A state moves one step at a time under one of 8 hidden systems, and each row is a state written as 20 numbers. Each run below is a few steps of one system.
Z496, path 1:
[[ 41 -36  35  37  20 -22 -11 -18  17  18   7  37  39 -57  13  19 -13  16
   34  15]
 [-45  27 -16 -28   0 -27 -30  -5 -43 -26  13 -30 -30  24  16   8  -2 -16
  -24 -55]
 [-12  -2   2  16   0  41  34   2  35  18  14  23   1  31  12 -29 -22   2
   30  67]
 [ 14 -25  19 -15   8   6  -7  30   9 -22  -6  -9  26 -28 -20  59  41  23
   -7 -39]
 [ 20  27   6  34 -26  -3 -42  -4 -42   2 -12 -11 -22   1  25 -38 -35 -25
  -18   9]
 [-34 -17  -2 -22  37 -30  14 -39  22  10  32  40   3  13   5  14 -10   6
   37  10]
 [-17  20 -14 -14 -32  48  16  45  16 -29   1 -39   0  19 -16   9  22   9
  -13 -15]
 [ 47 -27  33  47   5   7 -16   7  -4  15 -13  10  17 -40  18 -11  -7   7
    0  25]]
Z496, path 2 (8 x 20):
[[ 26  -8  14  27  13 -20  13  -9 -11  25 -29   2   2 -29  37  -5 -13 -20
    2   4]
 [-26   1 -11 -39  25 -16  -1 -24 -30   4   9  -2 -12  25 -23   6   6  -8
  -13   0]
 [ 11  12 -19  -2 -26  27  20  20  42  -1  -7  16  -6  23 -19 -16   4   6
    8  19]
 [ 28 -12  11  14  -6  -9   0   1   0   1  -5 -15  30 -53  -7  14  10  10
    0 -20]
 [-10   9  -6   1  11 -28 -19 -15 -31   8  -2  -6 -27   7  24 -31  -8 -15
  -23 -14]
 [-22   2 -13 -21  14   6  38 -13  21  12   3  19   0  31  -6   7  -4  -6
   23  28]
 [ 19  -6   1  -6 -19  27   4  27  13 -16  -5 -19  16 -12 -35  11  29  21
  -16  -9]
 [ 38   3  10  31  -5 -23 -26  -6 -15  11 -18   6  -5 -28  24 -20 -14 -11
  -10  -7]]
Z326, path 3, 8 rows:
[[  4  -3  11  40  -8  13  14 -22  21  21  30   7  27 -26  15 -38 -33   7
   32  48]
 [-29 -30  11 -25  38 -13 -13  17 -11 -16   4  -5 -10   5  13  31  37  17
  -23 -42]
 [ 17  33 -17  13 -21   6  27  -8 -15  22 -33 -15 -12  10  10 -26 -28 -37
   -5  26]
 [  9 -28  21  -8  15  16 -27   7  13 -12  16  35  14   8 -32  27  15  27
    9  16]
 [ -3  33 -21   0 -34 -13  -2   9  -1 -14  -6 -29  -9 -10  16  -6  -5 -13
   -7 -45]
 [ -4 -20  14  17  21   2   5 -22   4  20  21  17  13 -10  10 -18 -15   7
   16  38]
 [-14  -4  -4 -27  12  -3   3  20  -6 -13 -14  -5 -14  20   4  26  25  -2
  -16 -29]
 [ 23  16  -3  18 -23  16   8  -4  -2  12 -11  -5   1  -3  -5 -24 -18 -12
    2  29]]
Z336, path 4 (8 x 20):
[[  7   0   6   7  14 -48 -14   3  -2  -5 -23  20 -18 -10  62  33  -5 -22
   11 -53]
 [-45   2  -6 -33  26  18  32 -25 -40  15  14 -35   0  29 -19   0  -5 -16
  -10  31]
 [ 31 -24   8  12  -9  34 -13  45  41  -8 -13  33  -9  20 -18 -14  27  30
  -12  18]
 [ 24  25   8  25 -33  -7  -7  -9 -12 -10  -2 -24  34 -49  11  30 -28 -15
   25 -20]
 [-27  -4  -8 -17  27 -41 -28 -38 -29  10  24  13 -27  17   6 -35  -9  -1
  -16  -5]
 [-25  -9  -6 -23  15  28  42  32  35  -5 -15  14  -9  41  11  33  19   0
   14   4]
 [ 24  -8  16  31 -23  38   1  13  -7   1   6 -38  35 -39 -16 -17   4  20
  -12  20]
 [ 30  10   2  11  -3 -47 -52 -13 -21  -4 -15  25 -21  -9  17  -2 -13 -14
   -9 -31]]
Z757, path 5, 8 rows:
[[  8   7  -8  10 -18  10 -23  -8  27   2  18  43 -10  27 -12 -30 -19  11
   18  33]
 [-20  -4  -1  -1  -9  13  27  27  33 -19   7 -23  18 -16  19  29  17  11
   14 -32]
 [ 10  -8  16  22   9  -4 -12 -12 -41  15  -5 -28   5 -27  15 -30  -5  -5
  -27   8]
 [  1  -1   2 -19  23 -24 -15 -13  -2   2 -10  45 -19  30   4  26  -7 -12
   12   1]
 [-19  24 -23 -20 -28  29  19  10  11 -12  10 -23   2  22 -31  -3   4   2
   -2   6]
 [ 26 -23  22  35  -4  16 -10  20  17   1   1   4  18 -29  11 -10   6  22
   -2  10]
 [  0   7  -1  -5  11 -41  -6 -21 -22   3  -7  -6   0 -21  20  21  -7 -19
    4 -32]
 [-26  11 -13 -14   4   5  -2 -13  -7   5  15  11 -22  42  -7 -28 -11  -5
   -4  25]]
Z963, path 6, 8 rows:
[[ 44  51  -7 -23 -34   0 -41  -5 -55 -15 -45  -1 -17  32 -47  41 -16 -43
  -15  -2]
 [ -4  -1  10  25 -19  -5 -41 -25  38 -12  65  46  21 -11  -6 -16 -35  33
   49  19]
 [-42  13  -9   3 -16   7  21  39  10 -27   3 -51  -6 -11  59  16  10  -3
   -6 -61]
 [  7 -11  20  24  32   4  20 -25 -43  42 -20 -10  -1  -6  29 -24 -24 -27
   -7  51]
 [  7 -29  13 -28  32 -18 -40   9  -2 -13  -7  45 -17  28 -20  33  31  16
  -16 -17]
 [  3  49 -16  -5 -48  24  -8  -2  -3 -18   1  -6   0  26 -23  16 -32 -23
   21  14]
 [ -1 -24  21  38  -1   9 -11  10  24  -3  33  -1  22 -38  32 -17  -3  30
   15   0]
 [-10   9  -8 -10  13 -29  10  -1 -28   4 -26 -28 -17  -6  31   8   5 -25
  -22 -39]]
Z229, path 7:
[[ -2   3 -18  13 -16  14  26   0  11  19   6 -24  -4  -9  -2 -69   4   9
  -21  20]
 [ 40 -15   7   8  13 -27  11   4  17  16 -41  30  -2 -19  16  16  10  -9
    3 -11]
 [-10  23 -26 -28  -7 -14  24 -22 -22   8  -4 -30   1   1 -28  -7   1 -17
  -14  -6]
 [ 14 -18  -4  -1   7   6   6   5  35  11   1  35  -4  12 -21 -25  14  23
   -2  25]
 [ 13  11  -9   5 -20   2  31  16  16  -3 -21 -23  15 -25   8  20   6  -8
    6 -23]
 [  5   3  -8   7   2 -24  -3 -27 -14  19   1   0  -8 -10   2 -44 -12  -8
  -13   8]
 [  2 -10  -5 -27  19 -14  18   1  19   6 -15  24  -6  17 -11  24  18   2
    3  -4]
 [ -1   7  -9   1 -19  28  22  10   3   1   0 -31  11  -6 -19 -16   8   5
  -12  11]]
Z531, path 8 (8 x 20):
[[ 36 -19   1   0  25 -38  31   4 -15  26 -57 -19   2 -45  17   8  33 -15
  -35 -37]
 [ 12  -1 -17 -33  26 -33 -14 -37 -32  27 -16  25 -31  33 -43 -33   6 -13
  -35  21]
 [  2 -20 -14 -21   6  27  36  15  61   8   0  36   2  31 -37  -9  27  27
   10  32]
 [ 28  17 -23  14 -37   6  51  20  29   9 -33 -42  19 -43   1 -15  16  -4
  -11 -21]
 [ 20 -11  -1   9  28 -64  -3 -37 -23  34 -21  14 -13 -31  25 -32  -5 -15
  -18 -15]
 [-26 -11 -16 -54  38 -11   9  -8   5   4  -3  33 -27  57 -31  11  25   2
  -12   9]
 [  7  -5  -6   4 -21  59  45  33  31   6  -9 -24  16   4 -28 -21  20  17
  -10  38]
 [ 58  -2   4  32 -16 -32   4   2   8  13 -35  -4  15 -62  16  -6   3  -4
   -7 -27]]
Z531, path 9, 8 rows:
[[  9 -30  -3  -6   2  18  30   0  63   9  24  30  36 -14 -44  -2  21  40
   25  32]
 [ 17  30 -32  11 -43 -11  27  27  25  -7 -33 -34 -11 -24  24 -20  10 -11
  -14 -52]
 [ -2 -15   7   2  45 -44  17 -49 -33  43 -11   9  -4 -14  24 -16 -16 -24
    0  20]
 [-18 -23  -6 -46  26   6  -7  17   7 -12   1  17 -20  42 -35  12  44  23
  -28 -11]
 [ 26  17  -7  16 -35  50  31  20  16  11 -22 -17  11   4 -19 -20  -6  -8
    2  44]
 [ 35 -13   4  18   0 -45  -4 -15  16  10  -6   9  24 -62   7  -2   4  13
    6 -32]
 [-26  21 -28 -31  11 -37  -4 -21 -12   5  -6  12 -41  40   9 -17  -7 -22
  -11 -20]
 [-26 -28   9 -11  27  42  39  10  16  11  12  -3  11  21  -9   1  16  16
    4  45]]
Z64, path 10:
[[-38  34 -24 -13 -13  17  51 -13 -23   8   1 -57   4   7   4  -9 -14 -29
    0   7]
 [ 30 -45  14  10  33  -2  24  13  18  28 -27  17   2 -18   2 -20  33  17
  -24  15]
 [ 23  36 -19 -24 -27 -14  -1  -1 -11 -12 -30 -12  -2   5 -28  35   1 -23
   -5 -27]
 [  4  -4  -5   7   1   5   6 -31   8  23  22  12  12  -3 -26 -39 -14  10
    9  46]
 [ -7   2 -22  -9  -8 -23  20  14  39  -8  -5   0  -4 -12  18  -1  20   9
    1 -47]
 [ -4  11   1   3  -1  19  26  -7 -31  15 -11 -40  10  -8  -1  -3  -9 -21
  -10  22]
 [ 27 -21   3  -6  21 -21  -3  -2  11  13 -17  33  -6  -3 -12  -5  19   9
  -11  -1]
 [ -3  33 -21 -16 -28   7   7  -1   2 -12  -1 -10   0  16 -22  12  -8 -13
    8  -5]]
Z326, path 11 (8 x 20):
[[-41 -17   0  28  19 -31  47  -2  33  10  20 -24  16 -52  89  -9  -5   6
   26 -43]
 [-32 -33  17 -17  62  15  31 -11 -59  33 -12 -30 -14  20  10 -14  16 -15
  -40  40]
 [ 52  12  -7 -18  -9   8 -10  24   3   2 -60  41 -31  47 -30  17  13 -21
  -18  16]
 [ 26  28  -2   7 -51  16 -21  -4  14 -24  22  -6  39 -26 -46  27 -16  10
   29   0]
 [-32  -9  -5  11   2 -31 -27 -11  15 -12  49   0  -3 -23  30 -35  -1  25
    2 -37]
 [-25 -13   2  -1  35 -10  53  -4  -1  25 -18  -9  -5   1  48   4  -1 -21
    6   4]
 [  7  -8   6 -16  12  36   2  14 -23   5 -19  -7  -9  32 -33   1  19  -2
  -30  33]
 [ 48  17  -4   8 -32  -6 -29  12  13 -10 -20  21  -3  -6 -17   6  -1   1
    1 -14]]
Z757, path 12 (8 x 20):
[[ 32   6   1  15 -18  26  11   4 -14  15 -18 -23  11 -14 -28 -26   2  -3
  -21  32]
 [ 20 -16   6   0  13 -38 -19 -15  19   1   5  41   8 -19  -1  19   2  11
   18 -16]
 [-28  29 -32 -14 -17 -11  20  -9   2   0   7 -23 -14  11   7 -26  -9 -13
   -4 -16]
 [ -3 -31  16  11  20  31  13  17  16  12   3  11   2   8   8 -13  11  18
   -3  34]
 [ 21  -3   2 -10   3 -16   1   7 -14  -4 -26 -13   7 -21  -8  29  20  -5
  -15 -31]
 [  9  16 -11   2  -7 -16 -11 -32  -8  15   8  15  -6   6 -15 -27 -23 -10
    5  21]
 [-21  -6  -9 -11   1   7  12  17  41 -12  13  18  -6  19   8   5  13  17
   13 -12]
 [  5  -2   2  12  -6  18  22  15 -12   6 -12 -40  13 -24   6 -10  11  -1
  -17   1]]
Z336, path 13, 8 rows:
[[-14  20   5  29   5 -20  58 -38 -12  25  -2 -30  35 -49  59  23 -49 -41
   51   8]
 [-22 -37  -4 -41  46 -20 -24  -9 -32   7  13  -4 -25  19 -37 -37  50  30
  -66 -12]
 [ 27  30 -11   4 -33  40  41  42  37  -3 -54  14 -13  35  13  31  -9 -30
   23  19]
 [ 21 -16  15  16  -4  -7 -18 -39 -14  10  39 -15  55 -62 -46 -14  -7  28
    4  18]
 [ -8  25 -27  -9 -13 -44 -31  11  11 -17 -12  19 -48  26  36 -16   2 -10
  -15 -60]
 [-31 -11   4 -11  34  16  68 -22   2  28   1 -10  22   8  10  20 -11 -17
   29  45]
 [ 21 -22   5   1 -11  26 -25  38   9 -15  -1 -13   0 -12 -36 -24  45  39
  -46 -13]
 [ 37  35   0  28 -29 -18  -4 -10  -6   6 -32   8  -4 -13  30  14 -39 -40
   24  -4]]
Z64, path 14 (8 x 20):
[[  9   5  17  40 -11  21   8 -14   8  13  13  10  24 -17  24  -2 -42 -10
   42  46]
 [-27 -24  -3 -23  30 -37 -14  -7  -3 -10  20  -2  -4 -11   6   8  27  21
  -18 -47]
 [ -6  22  -2   5 -11  32  11  18 -14   2 -21  -9 -25  41  22  -8 -18 -28
   -5  28]
 [ 19 -32  23   3  16   8  -8   8  15  -4   8  16  29 -25 -19  26  19  29
    8   6]
 [  0  30 -14  -2 -24 -15 -33  -4 -22 -14   2 -10 -20   6   3 -17 -11 -12
  -15 -26]
 [-11 -11  10   9  18   3  19 -14  15  14  12  21   8   5  19   3 -18  -2
   30  33]
 [-16  -8  -5 -19   4   4  -5  21   3 -17   5 -18  -6   2  -5   8  28  14
  -22 -32]
 [ 21  11  12  24 -12  18  -5   6 -17   7 -18  -6  -2   0  13  -7 -19 -17
   -1  25]]
Z229, path 15 (8 x 20):
[[-39   5  -8  19 -12 -12  15  20  43 -18  25 -14   0 -21  66  -3  -5  11
   25 -49]
 [-19 -15  21  16  40  -3   7  -6 -44  24 -14 -19 -18   4  55 -20  -9 -23
  -21  16]
 [ 19 -17  16 -28  24   3 -30   6 -34  -8 -22  11  -8  20 -37  38  24   0
  -26   0]
 [  5  29 -11  -4 -43  33 -14   7   8 -20  15  -5  10  18 -42   8 -12   5
   12  17]
 [  0  -4   5  29 -11  -8  -8  -4  32  -4  31  15  16 -28  26  -9 -17  17
   30  -6]
 [-29   1  -3  -4  19 -20  12  -1  -9   1  -2 -13 -15   2  48   2  -2 -13
   -4 -28]
 [ -5 -17  15  -9  28  17  -3   3 -30  10  -7  -3  -7  22  -8  -1   9  -2
  -23  28]
 [ 25   3   7  -3 -19  17 -22  18   2 -19  -8   4   8   0 -29  24  10   7
   -4  -3]]
Z963, path 16, 8 rows:
[[ 57 -14  30  -3  29 -35 -44 -42 -55  19 -23  32  17 -23 -40  35  -9 -15
   -6  23]
 [-30  28 -30 -32 -27 -22 -58 -11  20 -38  46  36 -26  41 -29  -5  -7  18
   12 -34]
 [-31  22  -1  30 -32  53  47  29  38 -11  13 -26  16   4  48   9 -28  -9
   45  19]
 [ 17 -42  41  34  34   3  -6  17 -40  17 -17 -39  15 -56  36 -12  20   9
  -39  -7]
 [ 15  12 -17 -34  26 -66 -26 -40 -34  16 -28  42 -39  29 -10   2  -6 -32
  -16 -16]
 [-40  12  -6 -28 -10  39  -6  -2  30 -24  45  32   5  55 -35  31 -12  15
   42  35]
 [ 21   3  17  50 -45  56  -2  61  19 -23  -9 -42  15 -30  31  -6   4  14
   -7  -9]
 [ 30  -9  10  23  25 -67  -2 -41 -40  30 -21  -9  12 -62  34  -8 -15 -22
   -8 -22]]

Which system made each run below?
path 17:
[[ 55  27 -19  15 -42 -25 -11   6  37  -3 -30  37  -8 -10  -2  -2 -12 -11
   17 -18]
 [-33  11 -15 -18   2 -13  24 -48 -10   8  40 -24  31 -21 -21   0 -18  -1
   21   8]]
 : Z64
path 18, 2 rows:
[[-59 -17   9  23  27  13  -5  16   9   3  28   9 -39  37  82 -49 -12   6
   -3  10]
 [  5 -40  46   4  39  40  13  36 -25  -4 -25 -18  20  -9  17  68  26   2
   -7   7]]
 : Z336
path 19:
[[-26  31 -25   1 -11   0  35 -10  18  12  -2   9 -22  33  32 -21 -30 -26
   23  19]
 [ -2 -46  22   1  41  -4  17  -1  -1  14   7  -7  24 -35   2   6  29  24
  -11   2]]
 : Z229
path 20:
[[-19  39 -56 -22 -26  -6  56 -14  37  18  -9   3 -26  38  -8 -50 -10 -19
    6  11]
 [  7 -22  -3   2   1  21  72  17  39  16 -10 -35  42 -47 -12   1  31  21
    1   3]]
 : Z64
path 21, 2 rows:
[[-17 -54  36 -28  70 -32 -49 -14 -48  -8  19  12   2  -7  -8  40  35  25
  -28 -27]
 [-26  45 -14 -12 -36  60   8  39  -8 -22 -18 -16 -36  76   8  12 -17 -31
    0  24]]
 : Z336
path 22, 2 rows:
[[-30 -25  19  -9  50  17  23   6 -44  16 -13 -31  -7  12  26  13  14 -14
  -26  15]
 [ 38  13   0  -5  -6  14 -18  13 -17   5 -45  24 -31  39 -16  -1  -1 -23
  -20  25]]
 : Z326
path 23, 2 rows:
[[ 13   5  17  19 -25  -4 -29 -13  14 -24  40   4  47 -47 -13  36 -20  21
   40 -14]
 [-37   5   5  21  -3 -10 -37  12 -13 -20  30 -22 -21  -3  58 -31  -7   7
  -15 -38]]
 : Z496
path 24:
[[ 37  11  -8  19 -26  -6  -9 -21   7  16   1   9  11 -22 -27 -43 -15   6
   -1  25]
 [-13 -17  -1 -23  21 -31  -3 -13  17  -8  20  16  12 -15  -8  29  16  17
   12 -33]]
 : Z326
path 25, 2 rows:
[[  2 -19  18 -15  -2  38 -50  53  29 -42   9  44 -18  52 -22  36  31  32
   -5  -5]
 [ -3  33  17  41 -48  45  -4  12 -12 -21  17 -45  33 -27  24  24 -43 -15
   33  12]]
 : Z229
path 26, 2 rows:
[[ 43  -6   4  17  -6 -43 -34 -22  28   4   6  55  12 -30  -4  -1 -14  10
   27  -7]
 [-56  23 -24 -30  -9  -9  11  -9  -2 -24  37 -32   2   6   0  13   0   2
    7 -40]]
 : Z963
path 27 (2 x 20):
[[-19   1   6  28  -3  33  18  36  15  -2 -11  -8 -23  22  64 -17  -8 -10
    1  10]
 [  4 -27  36  -5  35  18  -2  -3 -26   2  -1   2  24  -6 -12  53   5   1
    8  24]]
 : Z496
path 28 (2 x 20):
[[ 60 -48  36  49  25  17  31  32  28  34 -51  25  13 -33  34  -6  17   8
   -2  34]
 [  6  16   2 -39  22 -46 -36 -34 -78  -5 -19 -16  -9   1 -28  49   0 -34
  -27 -34]]
 : Z496
path 29:
[[-14  -1 -16 -50  24 -18  -9 -24 -24   3   3  11 -19  35 -47   1  17   2
  -23   2]
 [  6  -9  -4   5 -10  48  25  30  41   4  -1  11   0  22 -16 -26  13  20
    0  39]]
 : Z531
path 30 (2 x 20):
[[  1 -21  12  12  15  34  44  11   7  21  -9 -16  20  -9   3  -5   9   2
    1  41]
 [ 41  -1   7   7 -17  -7 -35  13 -13 -10 -18  -6   1 -21 -21   1  17   9
  -28 -23]]
 : Z336
path 31:
[[ -4   2 -16 -26   9  26  41   3  -7  20 -24 -13 -12  35 -30 -18  16 -10
  -24  36]
 [ 43 -27   7  13  -2   6  15  14  29  14 -19   8  20 -34 -21 -15  27  22
  -12   8]]
 : Z531
path 32, 2 rows:
[[ -7 -27   2  -5  24  -3  39  31   6   5 -29 -32  -1 -22  30   6  42   6
  -31 -37]
 [ 25   5  11   3  15   8   2 -10 -49  25 -39  -6 -14  17  -8  -6 -10 -32
  -23  39]]
 : Z496
path 33, 2 rows:
[[  8 -34  28  30   4  53 -12  18   6   8  21   2  11  -1 -11 -40   6  34
  -14  54]
 [ 25  -2  11  -3  11 -33 -23  14  -2 -15 -32  27  -9  -6  27  60   6 -14
    9 -46]]
 : Z496
path 34:
[[-18  21  -9 -22  27 -40  27 -80 -36  31  11   6  22  -3 -12  31 -47 -40
   43  32]
 [-37 -27 -32 -40  21   6  27  19  51   4  14  19 -33  47 -23 -52  51  38
  -32  -4]]
 : Z64
path 35, 2 rows:
[[  5 -34  39  22  29  10 -12   4 -14   3   7   1  21 -24  22  20   4  12
    4  13]
 [  2  21  -7 -18  -2 -27 -27 -10 -37  -9 -13  -3 -19  12   0  18  -6 -23
  -13 -27]]
 : Z757
path 36 (2 x 20):
[[-52 -10 -21 -32  -4  14  33  24  20 -24  31 -56  15 -14 -12   4  45  32
  -20 -49]
 [ 44   3  18  48 -11  17   8  17 -32  24 -49 -28 -10 -21  39 -34 -14 -27
  -29  25]]
 : Z64
